The rows of R fall into 4 groups, which share some directions, and each row is roughly a mix of its group's hidden directions.
R:
[[ 24  15   6   4   1 -31 -19  -7  -3  54]
 [-21  28  28  15  16 -38  20 -10   3  26]
 [ 39   7  15  18   4 -34 -16 -24   0  32]
 [ 15 -38 -19 -15  -7  47 -15  10  -3 -17]
 [-11  16 -36 -19   9  45   4 -29  -2 -11]
 [  7  22  -1  42 -33  10  21 -18  14  26]
 [-19  13   5   8   2 -18  41 -15 -47 -11]
 [ 11  29  25  -4  22 -43  27  17  13   0]
 [ 14 -14  20  25  -6 -15   9 -41 -41  -3]
 [ 44  11  16   0  -1 -20  16 -15 -37 -24]
 [-22 -33   3 -44  17   3   8 -12 -23 -23]
 [ 13  42   2 -23  -7  -4   4   0  26 -43]
 [-22 -11   9  -4  26   5 -51  17  29   5]
 [-17 -38 -23   5  12  40 -23  -4   4  22]
 [ 13 -22   2 -19  21  -2 -55  23  13   0]
 [ 10  10 -38 -31  17  31 -16   2  16 -27]
 [  2 -16 -27  -6 -26  44 -32 -21  -6   1]
 [ 13  40  24 -12  11 -36  27  10  15 -12]
 [-44  11  -1 -13  20 -29  28  18 -18 -15]
 [ 29   0 -13 -51 -13  24  14   8  21  -7]
 [ -2  19 -19  43 -17  25  -3  10  33  19]
 [ -1  32  -3  53 -14 -15  10  -2  13  25]
 [ -6  -2 -17 -33   0  37  -2  33  36   4]
 [ -6   1  12  42  18 -44 -24   7 -12  -8]
 [ 52  11  14  -7   5 -12  24  -4 -32 -18]
 [-13  16 -21 -28   6  16 -12  37  41  -2]
 [-53   5 -12  -5   6   5  26  23 -10 -27]
 [-17 -24 -24   7 -15  41 -32 -24  -9  -7]
 [  1  -2  36  22 -15 -49  11  12  -5  19]
 [ -2  22  20  26  -1 -51   9 -23 -20   5]
 [-16 -21  -9  16 -35  23 -12 -27 -36 -13]
 [ 53   0   7   8   2  -6 -39  -6  14  21]
 [ 13  11 -23 -31  29  19 -15  25  34 -13]
 [  1  13 -27 -36  15  27  -7  25  35  -8]
 [ 31  19 -18 -29 -11  20 -21  -3  24  34]
 [  7 -29  36  15 -31 -26  11  22  -8  21]
 [ 40  21   7  26  -7 -19  -3 -19   8  39]
 [-40  18  -2  -7  14 -22  36  16 -25 -16]
 [-21  26 -13   7  12 -19   6  27  42  27]
 [ 24   2   6   8  11 -33 -20  -1  -7  53]
 [ 57  -2  15 -13  14 -14   3   5 -28 -17]
 [  8 -19  40  21 -21 -41   0  18  -6  14]
 [ 29  23  18  -2  -6 -46  10  18  -7 -30]
 [ 46   5   2  13  -2  -2 -36   2  29  27]
 [ -3 -37  24   4  41 -19 -26  16   9   9]
 [-13 -17   9  22 -20 -12   9  -2 -37 -46]
 [ 28  21  16  -4  -9 -37  13  15  -9 -41]
 [ -6   0 -31 -29   1  54  12 -11   8  -4]
 [ 18   1  18 -14   7 -25  20 -23 -52  -8]
 [ 13 -13  27 -17 -26  -9   5  43  17  30]
 [  6   0  -6   3   7  -1 -23 -13   6  65]
 [ 48  15   0 -11 -20 -13   6 -16 -30 -26]
 [ 38  29   1 -15  -4  -6  45  -6 -18 -14]
 [-22   1 -23  26 -10  45   5  14 -15 -30]
 [-48  -3  -1   5  11  12 -35   9  32  13]
 [ 23  15  11  10  -3  -7  57 -13 -25  -6]
 [ 49  10   9  -1  14 -28 -11 -18  -5  33]
 [-17  -8 -17   1 -12  35 -19 -26   1  45]
 [-15 -17  16  10  23  -8  28  12 -13 -51]
 [-58   0  -7   1  -5   6  33   7  -8 -22]
 [  9 -22  37  20 -21 -35  12  20 -10  23]
 [-41 -25  -5  11   4   9 -41   9  23  17]
 [-31  -3   6   1  19  14 -51  14  28   6]
 [  5  13  -4 -17  32   5  -1  10  40  44]
 [ -2  -6 -15  37 -23  48   1 -11 -16 -18]
 [-14 -14 -21  22 -18  55  -9   4   6 -20]
 [  5 -34  33  15 -36 -17  16  16 -13  19]
 [-34 -21 -12   7   0  42  -6 -25  -3  30]
 [-60  -4   1  27  -6  -6   8 -17  11  12]
 [-50   4 -20 -12  13   8  12  33  24  -9]
 [-24   6 -13  -5   8  17  -7  45 -12 -42]
 [ 15  20 -13  -1 -23   3  59 -11 -16   0]
 [ 54   8  15  -7   8 -11  24  -2 -28 -17]
 [-18  -5  14  33 -13  -8  17 -40 -36   7]
 [ 13  17   8  22 -17   1  50 -21 -30  -7]
 [-31  18  -9  38 -28  17  34  -5   5   2]
 [ 11  30  20  -2 -11 -36  20   9  -4 -43]
 [ 28 -31  13   1 -21  29 -31 -19 -11 -22]
 [  5   2 -35 -22   4  43  -7 -27  -5 -26]
 [ -6   3 -32 -32  -4  51  10 -13   9  -8]
 [-17  13 -31 -13  20  13 -13  39  35  -6]
 [ 58 -10  13  -3  -4   2 -33 -16  -5   9]
 [ 35  12 -24 -23 -27  19 -33  -5  12  19]
 [  6   1  -2  19 -30 -18  45 -31 -22  -8]
 [-47   2 -10  -9   9   5  27  18 -25 -32]
 [-51   5  -8  -1  13  -7  28  15 -24 -26]
 [  9 -19  23 -23 -31   5   7  40  21  25]
 [-11  28 -12  49 -24  14  22  -1  11  15]
 [ 31 -14  20  22  -3 -34  -9 -22 -35 -12]
 [-27  -3 -17 -13  16  20  -9  41  -9 -39]
 [-21  39   0  13 -15  42 -28  -5  15  -8]
 [  1  39 -14 -21  35   6 -22 -17  24 -19]
 [ 43  19 -18 -28 -13   5 -24  11  23  19]
 [-50  -7 -18  12 -16  19 -29   0  21  15]
 [  8   2 -32 -21  14  46 -13 -24  -4 -23]
 [ 16  -5  30  15  12 -46 -12  34  10   9]
 [-16   8 -10   0  -4  40 -50  17  17   6]
 [  7  27 -12   9 -40   5  24 -27 -30 -15]
 [ 15   4  16  18 -30  -6  25 -43   2  29]
 [ 21  47  18 -19   6 -29  17   5  21 -14]
 [ 12   3 -22 -32  15  16 -13  37  36 -12]
 [-28  27   1  12 -17 -17  42 -32  -7  -9]
 [ -3  46  22 -15  -6 -15  36  -5  12 -23]
 [  1 -36  21  16 -34  -7  21  22 -18  25]
 [ 40 -11  -3  24 -22  37 -24 -20   2   5]
 [ 12  20  13  -4  -9 -26  18  16  -1 -55]
 [ -9  39  28   4   8 -39  25  -6   7  20]
 [ -8  37 -11   0 -19  46 -31   4  10  -6]
 [ 13  40  22  -5   4 -43  18   9  11 -22]
 [-15 -22 -27   1 -17  47 -28 -20  -3  -5]
 [-48  -2 -16 -15   3  20  10  33  14 -24]
 [ 19  19  -8 -24  13  13 -11  -7  29  49]
 [  1   4 -34 -32   2  50   7 -13   7 -11]
 [-45  31 -15  10 -28  16   9 -19  19   1]
 [ 51 -25   9  -8  10 -22   5   5 -32  -7]
 [-22 -24  -1 -10 -33  33  13  31  11  23]
 [-10 -32 -22   3   8  35 -24  -7   3  40]
 [ 26  -3  -8  -1 -19 -18  47 -14 -36  -4]
 [ 18 -33   5  -3   6 -45  36  -9 -17   2]
 [  9   7 -23 -28  20  10 -14  36  38 -15]
 [-24  14   1  29 -24  -2  44 -29 -14   0]
 [ 57  -5   3  -9 -10 -14   3  -6 -33 -19]
 [ 11  -6  36  25  -6 -50  -9  14  -9  12]
 [ -9   3  21  14  19 -41  27  29   1 -29]
 [-60  -6 -10  -2  -7  13  25  11  11 -18]
 [ 18   3  32   7  10 -44 -20  31  15   8]
 [-18 -30 -20   5   7  36 -18  -9   4  42]
 [ 19   7 -38 -26  18  30 -16 -12   2 -31]
 [  4  -9   7  -1 -21  23  10 -55 -29  -7]
 [-44 -12 -19   0  -2  21 -16  15  34  25]
 [ -2  17   6  13 -18 -23  50 -32 -12 -12]
 [-34   2 -18   6   6  24   2  33 -17 -40]
 [-59   5  -6  19  -8  16 -15  -6  22  12]
 [ -2 -37  18  17 -39  -7  21  21 -19  20]
 [-16 -34 -23   4  -9  46 -19 -16  -9  16]
 [-37  21   9  10  11  26 -44   5  19  -1]]
In each list below, two rows fit none of the groups, and each other row fits one group, some only roughly. Which are they? Name them in the order they come.
- K901: [ 54  -3  16 -20  10 -19 -16 -20 -13  16]
- K159: [  2 -47 -28   5   4  35 -28   8  -6  -4]
- K118: [-37  -2 -18   7  -9  38   9  25  -4 -34]
- K113: [-50  13 -13   4   7 -11  15  25  34   8]
- K382: [-48 -23  -7  12   6  14 -20  11  25  27]
- K3: [-20  -2 -35 -14  17  51  -5  -3  16 -13]
- K99: [ -7  -8  10  37 -10 -22  -8 -43 -28  18]
- K864: [  4  -5  37  16 -28 -37  24 -13 -16  18]
- K759: [  9  27  25  13  -6 -57  12   8  -9   3]
- K111: [-44 -21 -10   9   7  13 -23  18  27  29]
- K920: [ -3  23  12 -10  -8  -6  32   4  -2 -57]
- K646: [-23   2  13   4   6 -20  12  49  31  23]
- K388: [  9 -20  17 -44  28 -10  16  -3 -14 -33]
 => K99 K388
- K380: [ 30  10  17   7 -13 -52   3  11 -21 -17]
- K803: [ -9  12  24  10  18 -44  32  27   7 -12]
- K624: [ 43 -13 -10  -6  -3 -15  39   0 -36  -5]
- K642: [ -2 -16 -19  -3 -14  41 -33 -30  -7  23]
- K827: [ 25  14 -15 -18  -5  23 -26 -18  16  44]
- K26: [-23 -31  13  -2  32 -12 -39  18  19  10]
- K773: [  5 -13  25  -4  24 -26  -2 -21  14  49]
- K545: [  7   5  26  43 -11 -30 -27  -3  11  25]
- K454: [-40 -22  -7   1   0   6 -46  14  24  11]
- K57: [-56   7  -9 -10  10  -8  28  22   1 -17]
- K659: [-45 -13  -1   2  16   5 -33  12  34  15]
- K363: [ 55 -29  -6 -17  -6  -8 -11   5 -26  -4]
- K841: [ 13   6 -13 -43   0  19  -6  31  38   2]
 => K773 K545
- K731: [ 40 -34   2 -14  15  -3 -32  28 -12   7]
- K451: [-40 -10  -9 -14   2  16  -2  36  -2 -39]
- K593: [ 33 -14  -5 -11 -11 -13  40  10 -33 -25]
- K585: [-25 -26  11  -4  30  -5 -37  22  28  13]
- K154: [-13 -21 -36  -4  -7  42 -16 -29 -16   5]
- K295: [ 36  -1 -16 -20 -26  19 -13   6  -6 -44]
- K225: [ -3 -32  26  36 -22  -3   6 -16 -31  20]
- K540: [-10  32 -22 -30  15  16   4  17  43   1]
- K390: [-24  30 -11  19 -33   9  27 -34  -8  -5]
- K256: [-16  35 -10  13 -36   6  32 -29 -10 -10]
- K557: [-39 -14 -12   2 -16  35   3  23  31 -19]
 => K593 K154
- K516: [ 38  12  17  25  -4 -33  -8 -27 -10  26]
- K698: [ 29  25 -12 -25   5  10 -17   2  34  36]
- K715: [  7   4  -9  -1  -6   3 -14   2  59  36]
- K975: [-35   5 -27  -1 -34  22 -34  -5  19  -1]
- K865: [ -4  17 -23 -33  10  28  -5  22  42   1]
- K394: [-12  31 -13  16 -39  16  33 -25  -8  -5]
- K400: [ 44  15  18   8   4 -30  12 -17 -34 -11]
- K947: [ 33 -36   0 -14  20  -3 -35  29   0   9]
- K614: [-37  36   5  15  -9   3  29 -31  17  -3]
- K622: [-26 -27  11   2  31 -12 -40   9  23  16]
- K635: [ 52  11  15  -7  12 -30   6 -21  15  16]
- K181: [ 35  -2   1 -39  32   5 -21  26  15  -3]
- K255: [-22  30   9  21 -17 -12  35 -34 -12 -14]
 => K400 K635
- K967: [ -6  23  28  16   8 -52  20  12   2  17]
- K924: [-37 -18 -17  -2  16  47  -3 -13  17  13]
- K281: [-48  -8  -6 -15  -6  22  12  23  -1 -36]
- K476: [-46  22 -13   6   9 -13  43  10  -8   1]
- K549: [ 53  12  15   0   9 -22  -8  -7 -35   3]
- K888: [ 38 -13  -4  -9  -8 -14  39  -4 -40   0]
- K679: [  2   6   1  29 -37  18  26 -35   7  25]
- K386: [ -3   8   1  30 -28  12  30 -28  19  35]
- K648: [-44 -24 -19  -3   1  28 -28  -1  22  12]
- K636: [-15 -16  -8   0 -21  33 -12   0  53  11]
- K238: [ 17  19 -12   3 -34  25 -26 -15  13  38]
- K365: [ -2   5 -35 -26  28  35 -13  15  23 -18]
 => K648 K238
